(in the rows, 128 means zero)
Rows swapped in pairs by one turn or mirror: which row each one swaps with
The rows were stretched afterwards, more along some directions than others.
k_71: [107 103 121  96 147 134 157 109 120  99 153 149 132 121 179 149  99 118
 112 137 120 113 108 134 153 109 142 129 100 131  93 130 160]
k_687: [ 84 124 137 116 127 150 126 103 101 115 138 160 118  89 142 123 145 130
 107 125 117 118 120 126 104 105 107 142 131 125 102 127 131]
k_705: [122  93 159 111 154 168 135 132 114 114  89 152 143  74 135  82 128 124
 126 141 133 115 110 143 146 144 114 109 148 133 105 134 131]
k_271: [147 122 152 118 184 133 125 106 136 110 115 138 158 127 157 103 120 117
 161 163 105 121 154 106 131 114 138 128 163 156  81 141 155]
k_875: [ 93 132 158 125 134 157 140  99 115 108 127 140 126  95 135 125 129 119
 110 130 129 102 110 152 104 106 105 149 135 123  94 136 142]
k_998: [ 98  86 135 116 132 160 140  89 121 114  98 143 155 101 153  79 120 119
 141 140 117 136 114 148 147 148 126 125 135 130 103 112 124]
k_346: [ 80 101 147 148 171 144 104 114  86 123 189 122 136  99 173  98 122 124
 102 167 102  95 130 149 133 124 140 141 104  85  88 149 120]
k_921: [ 82  97 157 109 181 145 149 141 106 146 108 152 126 100 160 129  94 119
 125 122 124 101  90 127 104 117 106 138 135 119 107 125 141]
k_261: [115 109 167 124 150 156 113 117 102 114 117 153 127  88 182  88 123 127
 123 129 120 130 117 175 158 154 113 130 134 123 105 137  95]
k_796: [ 74 103 143 101 148 180 142 108 122 122 162 138 148  93 147 155 107 121
  81 128 132  69 112 142 143 126 114 133 112 128  72 115 157]
k_297: [120  91 158 116 158 151 121 104  99 110 110 150 132 105 171  76 121 121
 151 135 121 133 122 163 129 144  98 112 156 119  99 135 118]
k_824: [ 76 112 150 143 180 154 107 132 116 152 137 169 123  91 163 108 126 125
  92 134 119 122 127 138 162 113 104 158 122 113 101 108 113]
k_90: [ 79 134 139  99 140 180 153 106 122 127 139 156 138  87 176 149 116 109
 100 104 119  83 117 163 148 129  80 114 137 123 100 121 138]
k_421: [110 107 155 106 140 172 128 110 105 128 115 143 135  81 179  88 127 126
 144 117 124 114 132 163 155 154 113 117 143 123 129 126 111]
k_399: [ 68 106 163 103 170 160 147 131 110 155 118 152 137  99 160 125  82 117
 106 131 117  86  77 139 117 107 111 149 124 110  99 118 150]
k_222: [ 57 108 144  99 151 168 151 130 102 171 117 155 133  86 175 122  95 141
 115 115 112  73  73 129 120 120 100 141 117 101 136 117 143]
k_320: [ 82 118 125 111 140 176 148 103 120 135 157 148 136  92 159 152 101 116
  79 116 118  70 103 157 140 127  99 130 112 108  96 121 136]
k_709: [ 99 123 141  79 131 164 152 146 129 133 126 119 164 113 147 106 104 136
 129 143 124 110 151 121 123 105 143 150 113  85  93 118 163]
k_746: [ 81 128 137 121 125 155 126 100 118 120 123 153 138  81 138 114 141 127
 109 127 121 110 120 131 106  97 120 138 131 134 118 118 135]
k_207: [ 95  98 130  90 125 146 147 140 142 130 121 115 177 119 139 105 114 146
 130 148 128 120 128 105 111 115 149 156 122  99  91 118 173]
k_989: [123  92 111 125 151 125 174  98 118  84 131 148 105 119 159 137 123 130
 115 123 120 123 109  98 130 107 150 127  98 134  87 148 146]
k_751: [ 99 104 153 127 132 152 116  98  95 133 123 153 125  98 188 106 129 132
 123 142 122 132 130 144 165 144 124 124 114 133 109 127 120]
k_436: [ 94 116 142  83 140 148 123 146 133 149 115 112 172 119 151 109 119 134
 128 149 114 124 157 122 119 110 159 144 143 105  98 111 162]
k_472: [111 127 160 131 176 145 130 106 139 109 126 145 142 124 168 105 119 116
 143 169 115 101 147 128 143 123 122 133 154 146  78 142 152]
k_838: [ 94 123 138  83 114 151 145 128 135 151 142 115 172 112 165 122 113 131
 129 131 119 121 159 137 131 117 160 149 130 100 107 102 159]
k_76: [100  96 139 145 170 148 133 101  91 114 186 111 133  98 162  89 118 128
 103 160 102  93 118 129 134 133 142 140 105  84  83 149 114]
k_983: [ 74 105 141 116 160 157 143 148 124 156 112 155 135  97 169 129 100 120
 112 131 114  96  82 122 115 128 103 134 141 112 129 124 143]
k_915: [105  80 126 116 181 142 154 121  94 103 145 127 127 110 137 127 127 162
 139 115 123 106 108  96 112 125 117 153 105  99  91 158 161]
k_9: [118  80 117 103 133 137 183  98 114  92 128 141 110 110 164 132 113 142
 148 112 138 116 111 102 123 112 138 118 102 115 112 144 144]
k_159: [129 125 147  84 135 138 141 162 126 129 118 117 153 108 181 109 125 139
 129 154 125 133 164 113 118 115 143 129 128 104 107 133 158]
k_584: [ 99 100 151 142 153 128 129 117  84 105 184 133 122  89 178 120 121 123
 103 144 113 114 131 136 138 119 127 140 121 112  81 141 113]
k_144: [ 86  93 153 143 172 147 105 133 106 129 118 179 136  92 155  94 129 128
 101 137 118 138 127 134 151 134 100 163 136 124 108 117 104]
k_402: [105 127 148 144 137 145 124 101 109 104 128 147 116  97 114 116 139 117
  95 142 137 129 131 126 112  97 121 144 130 141  98 125 119]
k_148: [ 96  97 158 136 174 137  95 109  74 119 187 123 129  91 172  99 126 123
  96 153 107  99 132 139 130 120 132 142 123 112  89 136 118]
k_465: [129  88 110 107 124 132 169 110 134  71 114 142 135 120 154 108 123 145
 147 139 129 132 103  89 118 114 161 113 117 118 116 148 155]
k_333: [105  90 114 116 130 140 188 104 125  96 128 160 123 108 168 147 103 146
 111 123 115 113  91 108 129 100 149 121  86 110  90 146 158]
k_504: [ 94 109 125  92 124 148 159 140 126 131 128 117 169 113 146 119 129 151
 117 147 110 107 135 102 111 114 158 151  99  91  81 138 169]
k_181: [ 95 104 114  99 145 129 167 106 108  96 154 162 114 107 173 138 113 144
 119 121 116 108 106 130 139 107 132 120 105 122  98 143 153]
k_590: [107 129 155 122 137 141 115 104 109 111 118 158 125  97 136 118 137 110
 103 144 131 128 137 132 105  97 115 145 143 147 103 121 125]
k_904: [ 94  96 140 129 171 139 103 125  95 115 178 121 157 104 167 100 135 126
 123 165  96 105 124 120 122 135 138 138 130 112  92 149 135]
k_881: [128  78 123  85 137 126 151 119 109 106 113 166 114 106 180 141 115 150
 127 129 124 124  94  87 130 101 133 109 128 145 119 122 157]
k_867: [ 83 124 126 100 108 161 170 122 131 133 125 121 157  95 163 111 123 143
 114 136 115 100 134 121 131 116 146 135 102  77  93 124 158]
k_747: [114 109 152 113 196 133 123 136  88  99 159 124 132  99 150 125 138 162
 127 123 127 111 123 106 120 134 119 152 116 114  76 169 148]
k_982: [ 77 109 132  97 177 162 152 110 126 118 129 143 146  93 153 134 119 116
  95 106 113  66  98 138 133 129  99 128 127 124  88 133 134]
k_826: [ 98  91 131 119 129 150 146 105 109 118 103 147 143  94 188  99 126 146
 144 136 104 101  98 143 146 147 115 115 142 117 127 145 124]
k_524: [124  99 106  92 127 119 172 116 129 101 130 148 130 127 195 139 117 143
 141 130 112 126 124  97 146 116 155 114 118 143 121 130 166]
k_710: [106  90 108 111 141 138 166 105 120 100 136 142 128 130 146 128 111 146
 121 142 129 118  97 100 135  98 155 124  77 124  85 141 165]
k_186: [108 108 147 114 197 139 143 123  82 105 158 120 131  89 144 126 139 165
 127 108 122 101 128 115 122 135 115 159 105 102  79 165 128]
k_174: [112  91 116 101 132 146 173 105 114  91 141 130 124 117 168 123 104 142
 126 138 131  97  97 104 135 113 156 115  87 120  91 148 175]
k_335: [ 96 120 121 121 152 170 143 115 138 128 143 142 138 103 156 154 118 102
  80 119 124  78  98 155 149 127  94 152 116 127  77 132 135]
k_438: [102 139 153 123 125 144 130 115 122  99 129 161 116  89 136 127 137 113
  90 132 128 106 115 129 111  94 125 152 135 136  96 131 130]
k_191: [106 108 164 111 146 179 115 110 113 117 106 145 144  91 172  79 114 115
 127 137 124 113 128 164 157 146 113 132 137 115 104 132 124]
k_461: [101 127 158 135 130 157 110 102 108 117 145 127 125  85 130 137 138 116
  92 127 144 112 125 147 121 119 115 151 126 140  97 119 136]
k_861: [ 71 111 146 134 184 152 109 137 110 148 117 173 128  79 145  94 129 135
  96 117 119 119 116 138 142 134  93 153 140 112 111 110 107]
k_234: [119  92 143 142 171 123 116 116  83 111 175 114 127  98 171  96 133 138
 119 158 110 115 139 111 126 124 143 132 123 113 109 146 114]
k_620: [ 72 108 157 105 170 170 149 112 104 152 123 150 127  94 156 118  85 126
 118 122 119  85  75 129 116 119 102 143 127 112 109 120 139]
k_784: [100  89 149 129 176 129 110 109  82 117 179 118 127 102 183 107 117 130
 111 167 103  98 128 125 126 122 142 134 115 104  87 150 128]
k_150: [122  94 137 139 152 166 156 110 125 108  97 134 140  88 133  90 123 103
 128 138 124  98  94 153 148 148 113 119 134 119 106 138 126]
k_851: [ 89 117 161 125 194 149  95 131 102 151 120 175 118  85 147  97 128 140
 101 127 125 127 135 127 143 113  99 160 135 118 115 105 106]
k_197: [ 77 115 137  99 144 185 134 108 126 131 153 139 159  89 157 152 111 111
  99 116 125  75 116 171 138 126  92 124 131 116 101 118 142]
k_266: [ 68 105 144 114 165 153 166 135 120 159 107 145 130 101 171 124  87 132
 118 123 111  74  83 123 114 109 116 144 127  98 121 131 149]
k_757: [142 137 178 121 174 136 118 118 140  98 119 139 148 124 168 110 123 121
 140 162 115 133 169 111 142 111 139 129 166 151  76 149 149]
k_242: [149 136 148 126 176 122 141 128 148 110 113 149 144 129 178 129 132 115
 144 168 106 126 153 103 143 108 131 121 149 157  81 144 165]
k_193: [130 102 109 118 128 137 173 106 118  91 141 119 119 129 173 121  98 135
 128 134 122 131 118 109 137 122 161 122  74 104  91 145 149]
k_585: [117 107 144 140 134 164 133  96 110 105 101 146 127 105 152  72 117 104
 132 135 129 131 105 155 137 149 110 124 124 127 108 132 101]
k_997: [ 62 103 132  99 162 159 147 128 108 175 124 149 132 103 170 121  91 138
 128 133 102  91  94 112 114 108 122 138 114 104 133 112 147]
k_701: [ 65 119 126 105 142 178 152 100 121 136 151 146 133 100 143 143 115 125
  87 102 116  72 103 142 127 117 100 129 116 104  90 114 146]
k_556: [146 135 148 125 176 148 118 116 146 112 123 132 157 114 165 118 125 109
 139 155 109 113 150 122 160 119 126 153 148 155  66 142 158]
k_502: [102 122 161 118 138 145 101 102 117 115 115 164 121  94 134 108 127 120
 118 132 135 139 146 131 106  92 111 146 164 145 114 107 126]
k_254: [121  86 109 106 154 132 178 112 115 101 127 141 110 115 155 126 119 150
 134 108 116 118  89 104 121 113 148 124  94 112  97 141 142]
k_348: [108 105 151 140 132 155 139 105 110 107 104 154 117  88 177  84 115 112
 118 135 134 117 111 164 159 154 105 113 139 138 108 128 111]
k_118: [ 92  94 142 154 174 143 134 102  91 111 185 107 127  92 151  96 118 119
 100 150 107  86 114 150 124 121 134 140 109  79  81 150 117]
k_788: [103 104 138  92 134 151 144 140 144 128 123 127 170 111 142 108 115 125
 108 158 117 123 149 113 121  93 162 149 122 101  89 106 160]
k_902: [ 57  97 146 104 157 173 143 133 110 174 111 141 137 106 149 116  94 134
 126 141 120  78  72 120 107 104 112 139 124  93 119 125 159]
k_407: [102 115 129  86 130 157 151 134 135 134 118 117 170 108 146 111 110 135
 128 151 114 109 157 110 114  93 158 147 117  87 102 119 168]
k_282: [109  95 154 137 165 146 115 119  79 113 178 118 134  84 164  94 132 123
 110 161 110 103 132 131 123 136 131 135 116 106 103 152  99]
k_570: [125 113 159 138 140 158 151 110 102  98 113 144 109  82 165  91 113 120
 129 113 142 121 119 179 161 158  79 115 132 119  95 136 105]
k_27: [ 94 123 144 144 118 140 132  99 114 107 134 147 119  90 132 120 137 132
  96 128 137 118 105 133 116 120 104 156 127 134  90 126 137]
k_651: [134 142 169 126 198 138  97 110 123 112 131 132 126 104 185 115 124 124
 117 159 109 111 160 124 167 120 121 123 149 146  83 147 148]
k_981: [111 135 148 128 114 150 145  99 125 114 133 149 123  91 124 129 142 114
 101 128 137 106 111 122 110  98 138 149 126 134 107 125 139]
k_442: [108 106 153 135 176 143 107 122  79 116 174 111 121  94 175  88 130 123
 108 160 109  93 126 134 128 136 127 136 120  88  97 155 114]
k_677: [129  97 120 107 119 149 185 101 120  73 136 135 108 110 158 130 113 136
 116 137 138 111  86 108 128 118 139 122  81 108  93 156 157]
k_171: [ 60  89 149 107 169 160 143 118 109 158 107 153 137  90 163 117  91 122
 118 131 109  77  74 130 111 119 109 139 132 112 117 121 137]
k_215: [106 107 140 113 121 148 137 115 103 116  98 155 129  95 181 103 128 133
 126 122 123 138 101 148 148 165 106 110 136 131 114 121 126]
k_559: [ 65 106 145 106 168 151 142 125 113 154 109 154 139  96 165 130  94 125
 115 125 110  96  90 113 119 109 127 144 131 124 122 115 140]
k_309: [113  98 140 118 119 172 137 110 118 113 103 148 141  81 156  96 135 122
 122 131 127 102 101 144 148 151 116 109 141 137 135 127 126]
k_675: [ 98 122 132  99 134 135 153 148 154 132 122 128 167 131 168 113 119 122
 133 152 117 119 150 117 123 108 157 160 119 103  99 120 159]
k_345: [115 129 159 124 144 139 121 111 120 100 125 150 122 106 123 123 126 125
 107 154 135 129 125 110  98  76 130 133 139 143  95 128 154]
k_836: [115 127 170 105 137 141 115  99 112 100 115 150 121 100 146 119 131 123
 123 141 150 140 137 118 104  92 120 129 155 152 103 124 143]
k_663: [110 110 155 121 189 150 153 131  89 103 159 116 124  94 156 139 135 148
 130 109 133  94 108 128 127 137  94 153 106 105  71 175 143]
k_475: [120 103 115 107 134 130 170 113 115 105 141 156 109 110 181 142 128 143
 116 124 119 119 113  97 143 107 162 121  90 136 112 140 145]
k_17: [ 80 119 137  94 131 160 158 143 128 135 124 121 172 102 152 102 112 130
 120 135 110 101 133 151 116 123 123 138 128  77  91 121 144]
k_715: [111 107 147  83 136 150 131 153 138 130 101 132 173 111 151 104 123 140
 138 162 119 142 160  93 113 104 158 140 144 109 106 128 159]
k_393: [144 132 150 116 169 148 136 120 146 101 121 137 151 121 168 116 132 117
 139 175 113 121 161  93 145  98 147 108 148 142  89 151 168]

Swapped with k_784: k_171
Swapped with k_17: k_345
Swapped with k_186: k_851
Swapped with k_475: k_421
Swapped with k_751: k_9

